The rows of M fall into 4 groups, and each row is roughly a mix of its group's hidden directions.
M:
-348 -218 -165 317 171 -178 -117 -125 222 -40 69 224
-199 23 82 -269 -236 168 -320 -328 138 -229 -5 -88
-142 283 -160 -172 278 -190 -181 -61 109 413 -63 18
351 -15 -173 -63 -116 -399 -224 231 -80 27 -103 -202
-189 344 -160 -141 235 -64 -161 -82 28 435 91 46
-130 241 37 158 -63 111 -262 -89 79 338 22 420
107 -356 106 178 -273 227 135 24 -19 -385 26 -127
308 6 -222 124 257 -146 165 14 -218 147 -104 371
-256 319 108 339 56 -319 207 79 -109 -118 111 -79
-399 -89 44 5 22 287 234 -263 236 -91 160 165
-391 -134 276 126 -90 66 -124 -196 226 18 8 -334
302 265 227 -343 -63 -200 -147 184 -199 110 96 38
-537 -264 -23 230 -32 26 -58 -88 176 -28 -176 78
145 199 -28 107 74 -130 -289 -39 187 327 -25 412
235 -94 -56 -213 61 145 -351 -197 122 -332 -137 221
-422 -122 5 68 -248 -35 -76 -126 306 -72 194 -272
143 292 127 -290 -50 116 -138 -100 -279 -184 117 -340
-147 -199 562 130 -68 -219 75 116 -17 -160 -6 -6
-369 -39 225 50 -137 159 4 -207 350 -67 137 -261
291 298 83 -315 58 -110 10 78 -307 -59 272 -137
-396 -92 274 23 -180 395 60 75 113 -59 -172 -89
54 97 -548 -80 175 148 -27 167 -103 242 50 -140
-361 -25 220 117 -185 110 -234 -113 -131 107 192 -346
-268 349 130 226 31 -356 284 -28 -96 83 66 -31
183 -328 178 84 -356 250 127 103 -10 -268 -83 -133
-133 -327 -271 -61 -140 -123 41 -272 262 -42 323 76
-305 -367 158 -162 -291 169 -73 151 -82 16 11 -255
-296 215 197 295 -9 -247 242 261 -9 176 46 -108
-232 -311 502 43 -207 -49 68 141 -37 -97 -23 -84
-77 56 254 75 171 2 -290 63 185 -435 -268 23
-58 286 -126 -130 210 -114 -37 6 126 479 -229 134
-98 -63 -1 -212 -38 36 348 -80 63 479 238 115
143 53 -456 -161 129 -4 -11 212 -233 251 149 -183
218 -264 -108 -365 -51 431 16 -190 53 -46 -1 32
497 118 -168 107 202 -142 93 83 -43 83 -17 325
74 7 -521 160 349 -103 -79 154 25 159 24 -33
378 -314 -45 106 -149 188 138 25 46 -272 155 -245
-209 224 -88 -168 155 -93 -71 27 122 503 -228 63
174 0 -61 -169 135 -3 -344 -304 68 -369 -114 217
229 89 -70 143 -127 134 -211 67 -92 -521 -203 -50
117 -158 -35 337 115 -26 377 303 -57 246 -91 137
116 -65 -95 35 -128 -397 -216 116 -225 152 -139 -370
-253 9 266 -130 -220 157 -196 -49 -161 20 80 -440
215 335 325 85 218 189 77 118 -192 91 -268 -28
-238 -7 162 -309 -348 378 -81 -111 -17 -67 -29 -160
492 -139 -192 -132 47 -107 -97 -78 -168 87 232 242
315 -328 -273 -207 -16 226 -310 -51 17 -36 76 103
70 84 461 14 175 301 104 -284 -38 149 -67 -162
-64 -194 25 -193 -229 -102 -380 -363 140 -226 50 -24
74 180 -312 -121 -37 -235 364 125 -276 70 -210 -111
-373 -277 10 -1 -131 338 30 268 -9 106 -97 -226
-56 95 -17 -115 -151 125 522 -54 1 199 309 133
6 -259 -21 -17 -22 48 336 58 -165 -402 128 -316
-236 297 50 283 -7 -361 264 62 -142 145 129 -67
174 355 -483 -161 157 134 -89 -112 -22 101 55 -10
269 -102 -213 -172 81 26 -374 -269 -4 -279 -18 193
83 -215 59 86 -163 220 236 -18 -158 -457 86 -236
-55 -132 -40 -253 15 7 236 141 -203 -89 308 -432
225 -238 -81 -197 78 262 -344 -76 133 -320 -50 134
275 136 -556 -129 63 72 -16 -58 -86 217 71 17
233 -46 78 -16 -194 -208 -338 75 353 -81 113 -291
136 -127 -223 -148 -260 -388 -226 144 0 -30 13 -308
-464 -125 -175 244 71 102 -190 -204 235 142 17 45
431 137 -112 -45 178 -9 42 238 58 -113 -106 395
-117 28 54 -250 -213 73 -347 -393 154 -249 13 -32
-134 349 75 259 -149 -341 212 79 -158 220 -99 -83
-408 -130 85 53 -204 -130 -123 -66 88 18 -64 -457
-259 77 412 75 72 220 51 -80 270 -61 -232 -226
199 -39 -72 90 31 -32 -488 18 -38 -335 -286 -48
66 -269 -327 43 -27 -115 -69 -173 -47 69 384 321
-187 128 50 92 146 333 288 -93 227 -111 95 365
-276 139 153 171 -55 -132 385 206 -14 324 126 -108
-155 291 49 213 -176 -203 399 123 -128 245 104 -44
37 -349 -329 -52 -100 -225 -56 -166 256 -55 268 162
7 -455 -209 -155 6 -38 -59 -277 85 -29 236 269
-137 -109 103 93 -138 162 290 330 -25 343 -1 -293
279 -355 81 134 -184 74 95 32 17 -437 7 -152
-125 -330 -75 43 44 -48 307 66 -117 -362 228 -246
-307 323 45 -231 43 32 -289 -106 -6 327 -160 -86
-380 19 248 147 -92 -8 -165 30 -121 87 -176 -418
-218 328 62 333 -27 -313 263 95 -157 -6 111 -96
-245 71 142 74 -69 -63 402 135 -37 420 58 -177
110 -278 -303 -401 -208 -191 -158 82 -133 -122 76 -29
177 -271 26 206 -91 80 165 -54 -53 -534 44 -96
393 348 7 67 214 -273 176 -49 -101 22 83 201
-125 85 112 35 -223 108 466 193 -24 351 42 -116
24 247 143 191 -7 -78 -195 29 -5 -478 -316 -22
-290 -9 -125 -195 -217 503 -97 -57 79 25 -103 -155
-232 -238 -79 365 27 -45 -218 -174 302 -77 -124 221
150 -296 -295 -31 46 -150 151 -320 118 75 249 251
217 40 54 -60 -53 -166 -286 206 -427 128 -147 -249
188 252 -447 -139 216 8 7 140 -189 207 128 -114
92 -188 21 -144 38 -113 258 83 -184 -420 72 -353
170 286 -106 -123 59 -143 -264 -419 145 -211 54 132
191 282 37 79 -6 -25 -275 -41 112 322 -47 415
34 -18 190 236 152 185 -21 -171 461 -55 170 260
240 -35 -177 -59 88 -84 -452 -233 -57 -302 -151 92
104 219 66 109 -106 83 -282 -22 122 372 -7 407
-22 397 308 38 64 228 14 288 -86 -67 -272 -113
-30 -71 44 335 197 29 350 393 -53 198 -101 47
-175 130 371 -71 147 364 206 -146 -169 57 -198 -113
70 7 -90 140 195 -248 -480 -91 -69 -317 -127 -18
465 87 -138 -19 154 2 267 -165 52 83 183 289
-155 123 434 -97 -17 246 22 -91 -24 19 -168 -396
145 195 -547 8 175 205 62 48 -13 233 -25 23
-144 178 35 -396 -181 167 -302 -241 -3 -179 79 -183
-179 360 -105 -153 166 -20 -212 -88 42 459 7 53
180 -245 -27 -318 106 269 -272 -246 94 -185 -190 18
-205 133 216 64 179 297 319 -105 307 -110 -156 134
-11 291 346 -69 30 178 130 113 207 -117 -304 -268
287 199 -59 58 242 -437 -137 -198 38 -134 115 153
-241 -108 -1 39 121 296 201 -248 186 -71 190 376
249 -355 -147 -282 44 288 -307 -107 71 -43 -71 27
-209 58 178 65 -116 82 424 287 123 264 202 39
200 -192 -391 144 -12 -366 3 -93 110 92 204 190
-243 -272 -187 156 167 -236 -76 24 351 242 -98 135
-309 -227 -168 290 -4 94 -7 -5 258 306 101 231
-299 115 -55 -200 170 -264 -33 150 29 458 39 112
-65 -215 -65 -109 -43 129 260 150 77 429 352 56
-80 368 54 -299 66 -92 -305 -8 -33 388 -12 -16
-249 -206 -105 50 45 114 155 -115 -116 -364 216 -360
226 -262 4 289 137 -480 18 1 46 -7 33 190
-197 94 400 156 -107 248 130 -136 221 -171 -213 169
-9 -264 -287 -331 -315 152 -192 -88 -102 109 91 -181
-134 263 -204 -74 303 -177 -74 -48 129 431 -72 137
-277 -11 324 -115 -305 375 9 -129 107 -130 -132 -28
-36 -180 20 -189 1 -27 296 99 -205 -325 73 -414
-201 208 194 181 -178 17 444 230 -43 157 -21 -170
2 -224 -187 -97 -59 131 260 -44 -200 398 171 -283
-328 -203 -153 371 -15 243 -18 -222 227 -52 -126 64
-288 -204 139 -229 -138 41 213 144 -179 -173 -67 -378
32 -170 220 212 134 -248 263 405 -190 126 46 -40
-117 -196 -58 -33 -15 175 348 -22 -113 -320 -83 -401
-32 -156 -96 -90 -127 132 336 100 -43 471 255 -66
134 31 -548 6 130 153 85 162 -90 298 10 -42
170 282 12 104 -24 74 -244 -77 150 343 -142 375
285 -218 -153 -316 -66 379 -94 -229 -14 -147 -98 0
-336 -221 221 -24 -186 47 -331 -83 129 -55 66 -322

Each list below has one row that fits no group; the rest each fit one group, if only roughly. Name that row.
    q956: 54 26 293 -255 -325 157 9 166 -316 -126 118 -225
    q522: 150 92 -55 -202 -150 -178 -209 336 -317 -33 -194 -260
    q14: -267 -327 -83 332 70 -103 24 -97 281 -235 -162 106
    q179: 44 71 -572 130 59 -28 56 159 -65 203 -121 -220
    q905: -427 -13 251 -217 -71 285 -85 143 -14 -197 -175 -127
    q57: 377 -94 0 -241 36 -257 -168 116 -231 62 -261 -221
    q108: 413 -126 -186 105 225 -150 102 -162 41 126 87 354
    q982: 294 88 -234 219 97 -68 78 -287 224 10 -96 365
    q32: 38 -185 -72 423 202 -196 1 -81 291 -64 -150 274
    q747: 142 265 216 180 -123 51 -235 -95 44 37 -172 455
 -> q179
    q397: 134 -32 -593 105 187 91 102 -98 -76 175 -15 -101
    q324: 154 332 348 -118 117 255 -102 252 -159 -128 -167 29
    q626: -2 13 268 -339 -216 -167 -262 -303 -59 -219 114 -80
    q416: 200 -138 -86 -197 169 49 -331 -149 180 -261 30 350
    q879: -21 -340 115 255 -143 -8 133 28 -1 -490 -104 92
    q212: -195 -268 234 -174 -115 -66 -208 -106 -106 7 -68 -458
    q580: 21 234 391 121 41 265 -319 261 -33 -37 -144 -67
    q699: 275 311 94 209 123 1 371 -20 -2 89 -94 312
    q312: 22 139 58 99 300 245 335 -71 162 20 -55 403
    q188: -142 317 337 -104 -93 364 73 -3 -125 -6 48 -286
    q754: 205 289 105 49 245 -274 227 281 -251 69 142 -1
 -> q397
    q438: -386 -33 324 -248 -154 148 -185 65 -18 -90 34 -286
    q302: -290 184 261 -87 -8 174 63 166 -91 -84 -371 -290
    q203: -201 -194 10 387 -157 71 -93 -49 65 -28 7 468
    q676: 76 322 297 -173 -36 106 -85 239 -111 -15 -219 -357
    q881: 85 -136 -131 -336 -68 183 334 -131 41 237 276 187
    q97: -187 73 120 353 174 257 53 -101 335 -40 42 297
    q854: -94 153 97 223 -217 152 462 307 -57 -3 123 -69
    q786: 202 -165 -203 -16 -57 -128 154 -381 118 149 397 21
    q592: -175 38 -2 124 190 173 245 -27 390 -168 -114 354
    q560: -130 49 158 34 227 254 355 -316 245 29 45 204
    q847: -205 73 42 136 -86 -93 -434 -47 104 -400 -211 44
    q66: 355 -79 -169 138 74 -159 -76 -173 10 131 429 212
 -> q847
    q192: -202 -169 55 137 76 185 237 -367 209 43 284 210
    q245: 223 174 -155 12 -50 13 -123 -281 -180 -494 -121 16
    q152: -66 -76 -82 96 -145 54 389 91 -277 280 105 -342
    q231: 107 -232 -211 -75 181 -81 315 26 -61 -269 184 -358
    q222: 192 254 -194 217 134 235 325 23 52 198 -141 255
    q55: 216 349 135 -278 -153 187 70 169 -258 251 48 -63
    q687: -193 -43 449 166 -260 -191 -40 -37 250 -195 -124 24
    q126: 162 -155 -332 73 -37 -177 119 -239 250 23 335 218
    q512: -29 162 358 62 273 220 35 121 -93 -3 -428 55
    q104: 9 -144 183 -61 -186 -2 -227 -256 -144 192 202 -429
    q963: -133 239 396 -46 -40 223 -95 168 138 -179 -201 -280
    q729: -133 165 112 -64 -225 -81 -22 -105 -194 111 127 -544
    q430: 218 -158 -595 -76 -19 -1 -105 -96 15 191 41 13
 -> q687
    q429: 70 -279 -149 151 -123 -128 -242 -211 100 91 451 92
    q431: -472 -2 -59 246 116 49 -83 -274 199 35 -231 115
    q703: -137 195 321 144 176 175 -168 287 -71 -59 -362 -8
    q803: 57 -335 -168 -275 -87 263 -394 -114 167 -4 28 -4
    q997: 183 -264 -355 2 -206 -314 -193 -39 -44 42 273 70
    q816: -323 -82 -150 -246 -114 337 -146 163 -83 75 15 -333
    q943: -162 12 113 -57 -138 40 385 154 88 433 234 87
    q902: 39 194 94 259 -42 -151 -263 103 -104 -273 -396 -174
    q894: -268 79 235 -220 -138 138 176 -50 167 -87 -217 -396
    q310: 267 -6 -44 -185 30 133 -369 -278 -16 -229 -315 27
    q773: -136 153 123 143 -135 -11 368 205 -119 354 -89 -269
    q590: 34 62 3 -66 -269 -167 -328 271 -267 64 -75 -347
 -> q803
    q40: 119 313 367 9 41 160 -70 282 -164 30 -205 -253
    q532: 92 -218 -210 26 -81 -45 132 -380 259 35 376 107
    q740: 92 105 110 137 -89 14 -174 -304 374 269 30 313
    q792: 237 -284 -216 -146 -84 -150 -28 -214 106 44 430 113
    q992: 184 95 17 8 -92 73 -398 -57 -28 -248 -459 -19
    q630: -55 -200 -178 -115 138 -34 93 -87 50 298 491 187
    q827: -229 90 352 242 -64 56 -330 129 167 -30 -102 -278
    q20: 220 21 -237 -88 -140 -447 -17 129 -240 111 -147 -227
    q442: -74 92 209 -92 112 179 -110 346 -163 -154 -446 19
    q587: -207 -134 314 -5 -121 38 -292 -148 -48 87 0 -447
 -> q740
    q359: -364 51 165 -202 -192 -7 -324 -332 139 -128 -17 0
    q327: -310 32 -136 372 141 42 -142 -324 94 -162 6 235
    q233: -308 -355 103 260 -58 -209 -171 77 154 -42 21 291
    q856: 365 198 -93 -200 -242 -74 -227 201 -88 -72 235 -218
    q817: -517 4 1 51 41 263 244 -18 160 -91 71 229
    q143: 117 -185 36 -387 149 257 -151 -253 194 -140 -34 244
    q417: -474 53 125 148 -180 116 61 -162 68 49 168 -341
    q340: 269 -64 -11 -4 32 -172 309 308 -318 286 101 -39
    q694: 154 -125 -272 -124 -157 -53 178 -250 -12 76 485 18
    q574: -168 -323 79 234 -122 -50 -30 15 233 -173 -386 215
 -> q359
    q24: 113 310 106 -146 -8 -11 34 389 -176 -104 -361 -161
    q566: 130 -125 50 -135 126 71 -467 -150 133 -240 -319 16
    q683: 153 -282 -272 99 63 -471 -138 -34 -186 156 -15 13
    q339: 283 159 -418 -115 332 98 104 -25 -3 13 214 146
    q378: 407 -130 -27 -123 8 -222 -349 229 -92 -9 -248 7
    q603: 79 229 -10 226 56 -348 -284 -71 -24 -384 -78 136
    q395: 248 50 -8 11 -110 144 -306 -6 -19 -409 -366 -19
    q479: 344 -97 -77 114 139 -2 -51 -255 -16 158 378 301
    q546: 17 -104 84 10 258 -74 -479 39 238 -244 -50 229
    q79: -346 284 229 -1 -60 160 3 232 -146 -68 -279 -229
    q533: 217 145 -135 84 -103 -73 -235 -220 -204 -419 -249 -8
    q262: 222 -140 -214 309 91 -210 -1 -209 276 14 -76 322
    q251: 22 -310 -99 -134 -70 108 232 113 -24 -133 159 -491
    q207: -286 -245 177 -208 -367 317 -40 23 -34 -7 -38 -188
 -> q339
    q727: 416 -108 -198 49 111 -415 35 30 -148 158 121 132
    q715: -3 -14 -98 51 222 -141 137 447 -284 224 113 -219
    q556: -179 23 -131 111 218 125 347 4 113 -123 -160 439
    q577: 67 -63 59 -312 -403 230 -144 -366 60 -94 -22 26
    q65: -387 -139 216 85 -129 36 -277 23 287 -111 -36 -278
    q802: 221 -129 249 307 -174 24 261 160 2 -367 105 -1
    q461: -238 -88 225 -115 -198 160 -70 -279 -12 47 298 -353
    q457: -204 281 234 -163 -109 158 86 205 -33 -131 -262 -342
    q711: -292 167 -97 -139 -60 370 -249 -233 225 -159 -106 -78
    q923: -259 307 222 -62 -29 235 164 155 -163 -64 -228 -297
    q85: -82 -64 72 70 -189 119 342 398 26 324 171 -106
 -> q802
    q305: -414 -116 119 67 -78 -18 -19 -86 -120 -91 128 -485
    q311: -189 -337 -28 421 -109 129 79 -62 175 -183 -96 231
    q473: -184 159 -143 -179 275 -258 -20 22 169 425 -155 -69
    q777: -186 111 81 239 -159 23 456 236 -131 84 202 -164
    q131: -107 -246 -130 394 115 -142 50 -156 149 -289 -196 208
    q684: -241 44 205 178 -58 10 247 431 81 291 33 -126
    q791: 321 359 -49 -330 151 -19 78 14 -210 68 99 -248
    q688: 135 -335 -177 -172 156 121 -409 -174 -58 -178 -121 -118
    q937: 67 -465 -165 -214 -134 -189 -200 61 -167 77 161 -203
    q12: 124 -181 -550 -88 80 -107 -158 82 -106 202 125 -129
    q332: 115 -143 -100 -65 180 104 -394 -53 187 -331 112 294
 -> q305
    q706: -68 29 -140 -366 -309 315 -215 -287 35 -42 17 -81
    q21: -303 -121 84 -53 -286 58 -151 -117 179 -1 322 -345
    q929: 179 350 157 -445 82 -102 -77 91 -145 168 -154 -102
    q467: 405 4 -54 219 190 1 -145 -4 -46 125 195 405
    q455: -19 81 490 -33 -212 -27 -34 -295 117 -272 -85 126
    q60: -351 81 -105 -97 146 -107 -161 32 130 504 75 74
    q572: -292 -40 472 -161 -173 119 37 180 -135 -95 25 -226
    q834: -292 8 80 189 27 329 168 -161 245 -98 243 271
    q177: -137 87 -120 -103 156 264 336 44 15 -163 -61 449
    q4: 283 -130 -101 -262 55 42 -343 -317 -32 -149 -245 101
    q948: -186 -148 -10 370 18 44 5 -203 177 -378 -252 130
    q719: 68 378 -5 209 -36 -163 -237 13 9 372 -7 279
 -> q719
    q70: 185 187 -43 -56 -19 -190 -352 -215 -30 -325 -190 262
    q82: -187 -78 21 364 -106 258 26 -67 123 -47 -252 393
    q478: -119 -15 230 199 134 327 45 -291 225 34 269 223
    q990: 56 158 140 195 -86 154 -106 187 107 -537 -159 60
    q387: 409 156 -266 78 148 -153 39 -244 112 33 7 321
    q445: 181 -201 -537 92 -13 134 84 39 11 291 -47 92
    q675: -17 -74 128 -346 -230 -175 -336 -253 -47 -202 167 -141
    q607: -47 -159 80 -145 -376 170 -164 -405 178 -157 -90 107
    q205: -127 108 83 23 -136 81 526 -31 -169 301 38 -185
    q966: 344 41 -176 38 143 -48 -152 270 -72 -78 -12 458
    q47: -13 -296 -172 -20 -131 -47 -198 -246 267 12 414 107
    q824: -67 -392 -84 -204 122 188 93 27 71 372 277 -73
    q483: 264 109 106 292 246 -365 97 -80 97 -92 -15 295
    q444: 93 -29 -211 -121 48 -350 -298 380 3 17 46 -251
    q243: 69 220 185 -414 -156 89 -61 114 -178 118 51 -369
 -> q444
    q176: 103 -221 -59 32 178 -58 -525 135 181 -174 42 187
    q283: -280 428 -17 -219 253 -119 -42 -70 174 146 54 206
    q766: -273 128 360 133 -141 187 -244 -13 63 -27 88 -357
    q649: 103 -57 -226 -187 -105 214 373 -255 -201 87 271 -99
    q571: -301 94 -74 122 113 154 481 -201 -18 14 46 248
    q639: -71 -364 -102 304 112 -190 -95 -106 189 -314 212 -58
    q733: 97 -281 -441 -122 -53 -358 -25 127 -117 -73 -97 134
    q475: 320 25 -165 -157 -77 94 -300 -297 -141 -200 -285 51
    q436: -134 -359 -410 -141 -27 -198 194 -178 -40 2 77 202
    q843: -171 229 276 48 33 148 -1 299 -159 -90 -403 -156
    q950: -209 358 36 -251 28 27 -153 27 -130 410 150 150
    q190: 156 -385 -286 6 110 -224 28 -210 -157 208 86 234
    q698: -116 206 78 197 -224 122 477 244 42 -59 182 18
    q838: 101 302 404 -101 -81 254 -12 -9 29 0 20 -380
 -> q283
    q608: -216 -288 132 -241 182 139 127 19 224 359 197 16
    q922: 234 -157 -3 -107 -44 -280 -387 225 -193 17 -222 -185
    q278: -8 98 -45 -11 20 35 -490 -9 -158 -297 -354 -10
    q282: -199 -205 -239 376 218 3 -64 -280 216 -183 3 41
    q842: -307 -408 142 -139 -122 57 -230 -230 39 12 159 -201
    q898: 293 42 -92 -179 -126 190 -144 -109 125 -333 9 392
    q67: -350 -264 130 157 -46 -92 36 -287 162 164 -57 -328
    q563: -75 -56 -35 146 155 168 195 -188 372 -81 161 405
    q632: -254 -33 196 -80 -243 214 -141 -223 124 -5 342 -274
    q100: -81 -172 -306 107 -69 -119 217 -360 78 124 331 157
    q71: 54 238 4 157 31 -101 -187 -141 -49 -558 -8 169
    q821: 490 36 68 -106 162 109 122 -112 283 -58 113 271
    q48: 331 -316 128 171 -282 148 93 103 -18 -302 156 22
 -> q278
    q510: -33 -46 -147 -246 -299 232 -236 -413 152 -112 -24 34
    q90: 58 102 51 187 9 -59 -353 139 113 -455 -267 49
    q743: -169 289 233 -92 -35 160 125 262 -155 -122 -366 -183
    q799: -137 -81 -332 -44 -74 -240 -132 -393 126 67 158 271
    q739: -143 29 431 -155 -26 430 -73 -180 26 -26 73 -178
    q110: 388 158 35 -280 -35 -8 88 255 -235 131 270 -131
    q294: 126 33 -600 -181 73 63 -174 -68 -23 142 110 -71
    q169: -230 -240 -74 433 -35 27 73 -25 216 126 -3 344
    q301: -264 -159 -17 -202 -373 347 -176 -185 125 -28 -85 -86
    q564: -215 -345 266 -183 -393 166 -106 -105 25 -97 -17 -90
    q835: -330 -368 127 -2 -100 109 9 351 -104 72 2 -265
    q318: -78 143 482 19 -118 -14 -39 -278 162 -301 -71 136
    q374: -391 -160 -21 105 -59 153 -260 -232 232 -11 -231 -216
    q640: -389 -283 141 -69 -105 -36 -93 -321 125 39 80 -298
 -> q799
    q227: -141 228 -138 -224 -54 -286 -229 30 20 458 21 50
    q136: 231 231 217 -359 -185 65 51 242 -193 220 47 -149
    q573: 543 49 -87 -275 131 15 159 2 17 -59 -5 257
    q402: 237 -6 -224 -205 -77 -300 -97 304 -284 -18 -230 -109
    q829: -149 -81 -36 -414 -249 114 -343 -137 -46 -46 105 -252
    q890: 294 -224 -83 -271 -52 297 -185 -167 41 -146 -314 16
    q117: -214 323 29 263 -17 -312 281 81 -58 69 243 147
    q983: -250 177 140 -204 -101 110 94 218 -30 -207 -366 -285
    q873: -117 -52 134 24 310 -200 -449 -55 78 -271 -191 -9
    q831: 96 145 253 273 271 -182 330 289 -95 63 -32 101
 -> q227
